Some points:
[-0.64 -1.42  1.5   0.4  -1.24 -0.57 -0.22 -1.38  0.47 -0.86 -0.23 -1.83
 -0.2  -0.13 -1.09 -1.36 -0.36 -1.52 -1.03 -1.41 -0.67  2.19  2.5   0.15]
[-0.77 -1.1  -0.6   0.18  0.72 -0.42  1.92  0.7   0.84  0.71 -0.1  -0.37
  1.14  0.39  0.12  0.14 -1.8  -0.83 -0.46 -0.72 -1.06 -0.8  -1.4   0.59]
[ 0.66  2.36  0.24  0.88 -1.13 -1.07  0.32 -0.87 -0.65  0.3   0.41 -0.88
  0.38 -0.49  0.75  1.34  0.67 -0.27  0.2  -0.96  0.87  0.71  1.1   1.95]
[-1.07 -0.41  0.51 -0.07  0.    0.13  1.3   0.92  0.15  1.86  2.14  0.05
 -0.25 -0.05 -0.54  0.83  0.24  0.42  0.69  0.9  -0.01  0.07  1.13 -0.43]
[ 0.17 -0.93 -0.02 -0.02 -0.39 -0.19 -1.9  -1.41  0.52  2.03  1.9  -0.28
 -0.6  -0.73 -0.22 -0.54  0.36  0.5   2.    2.11  1.34  0.04 -0.11 -1.08]
[ 1.15  1.66  1.78  0.08 -0.71  0.19 -1.51  0.16 -0.95 -1.08 -1.54 -0.74
 -0.27 -0.42 -2.09 -0.25 -0.86 -0.89 -0.78 -0.85 -0.45 -0.8  -1.62 -1.79]
[-0.23 -0.22  1.75  1.75  2.23  1.96  0.76  0.58 -0.62 -0.91  0.59 -0.5
  0.2  -0.64  0.34  0.04  0.78  0.18  0.16  0.56  0.12 -0.14 -0.45 -0.09]
[-0.82 -0.02 -1.   -0.12  1.27  0.86  2.09  0.77  2.65  1.34  0.79  1.53
  0.56  0.4  -1.12  0.03 -1.15 -1.14 -0.11 -1.07 -0.01 -0.24 -0.86 -0.01]
[-0.04 -0.4  -1.01  0.24  0.03 -1.57 -0.74 -1.59 -0.47 -0.57  0.01 -1.58
 -0.3   0.09 -0.12  2.41  0.88 -0.8   0.29 -0.99 -0.8  -0.01  0.21 -1.08]
[ 0.06 -0.55  1.57  1.14  0.52  0.57 -0.17  0.59  0.33  0.08  0.95 -0.25
  0.36  1.4   1.01 -0.61 -1.14 -1.69  0.01 -1.4  -0.93 -0.09 -0.4  -1.27]
[ 0.84 -0.48 -0.61 -0.45 -0.37 -0.72  0.9   2.16  0.44 -0.39 -1.28 -0.42
  1.66  1.47  0.63 -1.01  0.38  1.46 -0.21  0.1   0.04  0.51  0.13  0.11]
[-0.38  0.55 -0.17 -0.78 -1.09 -0.43 -1.36 -0.05 -1.46 -1.28 -0.48  0.89
  3.83  1.19  0.59 -0.1  -0.52  0.49  1.24  0.3  -0.71 -0.24 -0.41 -0.86]
[-0.61 -0.35  0.55  0.05 -0.88 -0.44  0.48 -0.28  1.47  2.56  2.96  2.1
  1.75 -0.18 -0.06 -1.59 -0.32 -0.5  -1.87 -0.18 -0.14 -1.09  0.41 -1.19]
[ 0.22 -1.12 -1.27  0.14 -0.51 -1.39 -0.43 -2.15 -0.16 -0.5   1.64  2.05
  1.8   0.33 -0.44  2.4   1.44  2.1   0.92 -0.2  -0.63 -0.32 -0.28 -0.68]
[-1.7   0.81  1.97  1.07  0.02 -1.23 -0.61 -1.38 -0.55  0.33 -1.34  0.6
 -0.65 -0.54  0.44  0.64  0.31  0.32  0.12  1.84 -0.08  1.91 -0.46  1.68]
[-0.29 -0.58 -2.35 -0.16  0.46  0.23  0.85 -1.47 -0.06 -0.54 -0.86 -0.46
 -0.88 -0.39 -0.61 -1.13 -0.73 -0.57 -0.26  0.58  2.97  0.97  0.26 -1.55]
[ 0.52 -0.06 -1.39  0.1  -1.55 -1.56  0.2  -1.5  -1.09 -0.85  0.07 -1.03
 -0.46  0.02 -1.52 -0.56 -0.87  0.72  1.17  0.75 -0.03 -0.84 -1.18  0.38]
[-0.12 -1.15 -0.86 -1.21  0.51  1.26 -0.75  0.01 -0.59 -0.8  -0.44 -0.41
  0.4  -0.74 -1.42 -0.51 -1.1  -0.79 -1.02 -0.47  1.25  2.44  1.8   0.45]
[ 0.76 -1.63 -0.8  -0.32 -0.8  -0.84 -0.98  0.03 -0.25  0.84 -1.17  0.65
 -0.01 -1.5  -1.21 -1.03 -1.31 -0.37  0.01  1.37  1.07  0.96  0.73 -0.43]
[-0.56 -1.51  0.52  0.29 -0.12  0.1   0.08  0.53  0.06  0.85  1.47 -0.46
 -0.33  0.02 -1.13 -0.07  0.54 -1.01 -1.11 -0.07 -0.53 -1.06 -0.51 -0.99]
[-0.07 -1.02 -0.49 -0.58  1.05  0.38 -1.23 -0.37 -1.57 -0.4  -1.62  0.89
  0.44  0.97  0.88 -0.1  -0.06  0.86 -0.19 -0.28 -0.52 -1.34  0.88 -0.67]
[ 0.4   0.1  -0.63 -0.4  -0.83  0.19 -1.56  0.91  0.89  2.39 -0.95 -0.25
  0.75  2.05  1.79  1.67  0.61  0.49 -0.59 -0.99 -0.95  0.23  0.14 -0.62]
[-0.16 -0.22  0.   -0.35 -1.72 -0.11 -0.4  -0.37 -1.25 -0.46 -1.54 -0.01
  0.17 -0.93 -1.76 -0.58 -1.19 -0.45 -1.42 -1.48 -0.27  1.09  2.44  1.48]
[ 1.54  0.57 -0.68  1.95  0.53  0.76  1.81 -0.24  0.3  -0.35 -0.34  0.02
 -0.93  0.17 -0.32  0.62 -0.1   1.79  0.65 -0.7  -0.13  0.33 -1.35 -1.21]
[-0.07 -0.13 -0.25  0.24  0.71  0.39 -0.21  1.92  0.42  0.25 -0.53  0.61
  0.66 -0.37 -0.51 -0.05 -1.03  0.19 -2.5  -1.04 -0.55 -1.83  0.66 -1.41]
[-0.93  0.08  0.22 -0.98 -0.36  2.39  2.03 -0.83 -1.16 -0.14  0.09 -0.53
 -0.38  0.28 -1.15 -0.8   0.92  1.88  2.    0.93  0.63 -0.23  1.4  -0.39]
[-1.35 -0.46  1.34  0.45  0.35 -1.14 -1.28 -1.17 -0.63 -0.79 -0.17 -1.67
 -0.18 -0.27 -1.09  0.38  1.04  0.2  -0.18 -0.33  0.85 -2.24  0.05 -0.09]
[ 2.39  1.48 -0.45 -1.62 -0.7  -0.65 -1.03 -0.53 -0.1  -1.29  0.96 -0.3
 -1.06  0.37  1.28  0.32 -0.46 -1.41 -1.32  1.2  -0.3   0.01  1.11  2.99]
[-1.13 -0.64  2.39  2.67 -0.27 -0.94 -0.49 -0.84  0.1  -1.21  0.15 -0.21
 -0.42 -0.49 -0.48 -0.39  0.88  0.74  0.82  0.35  0.4   0.57  1.49  0.93]
[ 0.01  0.2  -0.79  0.59 -0.86 -0.82 -0.43 -0.03  1.27  0.9   1.05 -0.05
 -0.32 -0.78 -0.93 -0.14 -1.13 -0.8  -0.07 -1.35  0.55 -1.12 -0.78  0.31]
[-0.17 -0.82  0.3   1.9   1.82 -0.75 -1.14  0.96 -1.35 -0.38 -0.95  0.99
 -0.13  0.09 -1.87 -0.51 -0.45  0.1   0.74  0.97  1.73  1.37  1.48  1.63]
[-0.99 -0.3  -0.48 -0.85 -0.05  0.72 -1.18 -0.35 -0.61 -0.56 -0.33 -0.39
 -2.14 -1.1   0.53  0.16  1.54  1.77 -0.2   0.39 -0.89 -0.11 -2.04 -0.47]
[-0.2  -1.27  0.26  1.   -0.97 -0.6  -0.76 -1.08 -1.04 -0.01 -0.1  -0.87
  1.47  2.93  2.73  0.19  0.35 -1.3  -0.67  0.17  2.23  0.    0.29 -1.11]
[-0.76 -0.86 -1.81  0.92  0.08 -0.03  0.29 -1.05 -1.   -1.21 -0.16 -0.61
 -0.22 -0.09  0.6   1.35  1.53  0.27  0.37 -0.43 -1.41 -0.37 -0.63 -1.25]
[-0.5   0.02 -1.18  1.26 -0.02  0.13  1.42  0.84  1.47  0.16  0.27  0.45
 -0.73  1.04  0.13  0.05 -0.85 -0.84 -0.61 -0.8  -1.01 -0.65 -0.38 -0.32]
[-0.5  -0.89  0.63 -0.55 -0.85 -0.93 -1.    1.17  2.79 -0.13  0.39 -1.62
  0.17 -0.61 -0.2  -0.42  0.63  2.87  1.84  0.93 -0.07 -0.39 -0.17 -0.34]
[ 1.2  -0.3   0.1   0.47  0.51  0.1   1.47 -1.37  1.08 -0.68 -0.56  0.67
  0.64  1.85  0.53  0.84 -0.14 -1.36  0.07 -0.76 -0.7  -0.48 -0.88 -0.52]
[ 0.93 -0.93 -0.45  1.3  -1.4   0.73 -0.72 -1.03 -0.3   0.35  1.81  2.06
  0.37 -0.28  0.12 -0.15 -0.91 -0.7   0.02 -1.3  -0.4  -0.81 -1.47 -0.19]
[-0.04 -0.88  0.74 -1.   -1.65  0.41  1.92  1.52 -0.29 -0.16 -0.31  0.24
 -1.34 -0.13  0.71  2.28  2.31  0.77 -0.41  0.11  1.67  1.19 -1.86  0.67]
[ 0.29  1.64  2.41  2.83  1.36  0.58 -0.29 -0.72  0.4  -0.02 -0.42 -1.35
  0.48 -0.05 -0.8  -0.28 -0.82  0.43 -0.49  0.87  1.58  0.15  0.52  0.07]
[-1.02 -0.14 -0.28  0.32 -1.23 -0.53 -0.41  1.37  2.53 -0.69 -0.59 -0.04
  0.09 -0.39 -0.58 -0.12  1.02 -0.91  1.13  2.03  2.09  0.83 -0.04 -1.3 ]
[ 0.53 -0.77  0.65 -1.05 -0.34 -0.29 -0.21  0.67 -0.05  0.59 -1.    1.06
  2.44 -0.49  0.19  0.49  1.11 -0.26 -0.21 -1.64 -0.36 -0.76 -0.15 -0.47]
[ 0.91  1.92  1.03  1.67  1.37  1.96 -0.36  0.4  -0.29 -0.45 -1.23  0.37
  0.04 -0.86 -1.44 -0.57 -0.3  -0.66 -0.32  1.11 -0.07  0.97  1.14 -1.  ]
These points spread out most along one direction. Take the direction at right angles to it along which they spread out most. Go by this last direction. For each point below, how far along it does it lie, from 0 to 99? The average is 50, and the first point in the table lies past the average. One standard deviation of the points above along it is 16.
[-1.24  0.47 -0.42 -1.36 -0.47 -0.64 -1.39 -0.52 -0.88 -1.66  1.53  2.15
  0.71  1.67  0.62  1.49 -0.58  0.01 -0.65  0.17  2.24  1.71 -0.73 -0.13] : 39
[-0.3   1.38  1.56 -0.26 -0.04 -1.17  0.65 -0.42 -0.7  -1.09 -0.04  0.25
 -1.83 -1.15  1.05 -0.77 -1.61 -0.41 -0.87 -0.68  0.26 -0.48 -1.24 -0.87] : 57
[ 0.1  -0.32  1.5   1.52 -0.49  1.41  0.72  0.44  0.76 -0.06  1.72 -0.03
  1.47  1.3  -0.79 -0.01 -0.9  -0.88 -2.08  0.17 -0.69 -0.76 -0.41 -0.83] : 73
[-1.27 -0.79  0.34 -1.07  0.52 -0.2  -0.44 -2.1  -0.15 -0.42  0.31  1.66
  0.5   0.85  0.46 -0.47 -0.47 -0.74 -2.03  1.02 -0.14  0.53 -1.44  0.47] : 53
[ 0.81  1.06  0.45  1.72  1.84  0.58  1.05 -1.22  0.8  -1.24 -0.14 -0.37
 -0.06 -0.12  0.7   1.12  1.16  0.69 -0.22 -0.54 -0.75 -0.85 -0.84 -0.64] : 42
[-1.2  -0.62 -1.57 -0.1   0.55  2.01  1.83  0.46  0.38 -0.32 -0.15 -0.7
  0.42 -1.18  0.15 -0.12  0.15 -1.35  0.29 -1.12 -0.59 -1.06 -1.06  0.7 ] : 58
[ 0.21 -1.37  1.63  1.59  1.57  1.67  0.41  0.62  0.49  0.04  0.46 -1.1
 -0.23 -0.29 -0.29  0.98 -1.03  0.68  0.62  0.62  0.7   0.29  0.13 -0.45] : 55
[ 0.19 -1.38  0.45 -0.72 -1.25 -0.11  1.41  1.51  0.14 -0.4   0.06 -1.44
  0.35 -0.89 -0.13  0.19 -0.25 -0.05  1.44  2.81  1.53  0.03 -0.45 -1.2 ] : 37
[-0.26 -0.75  0.35 -0.97 -1.09  0.29  0.31  1.83  0.56 -0.21 -1.23  0.5
 -0.38 -0.39  1.06  3.26  0.51  0.09 -0.36  0.36 -0.67 -0.79  1.4  -1.24] : 40
[-0.9   0.35 -0.41 -1.09 -0.8  -1.14 -0.43 -0.92 -0.65 -0.85  0.55 -0.96
 -1.23 -1.1   0.25 -0.03 -1.85 -0.85 -2.02 -0.84  0.68  2.71  0.67  0.44] : 63
[ 4.09  1.73  1.83  0.31  0.39  0.02 -0.23 -0.38 -0.81 -0.4  -0.68  0.47
 -0.04 -1.27 -0.77 -0.49 -0.81 -0.22  0.1  -0.26  0.67  0.62  1.45  0.27] : 68
[ 0.84  0.74  0.57 -0.56  0.25 -1.06 -0.68  1.11 -0.45  1.77  1.9   1.84
  0.92 -0.32 -1.21 -1.09 -0.4  -0.97 -1.03 -1.02 -1.74  0.11 -0.46 -0.87] : 71
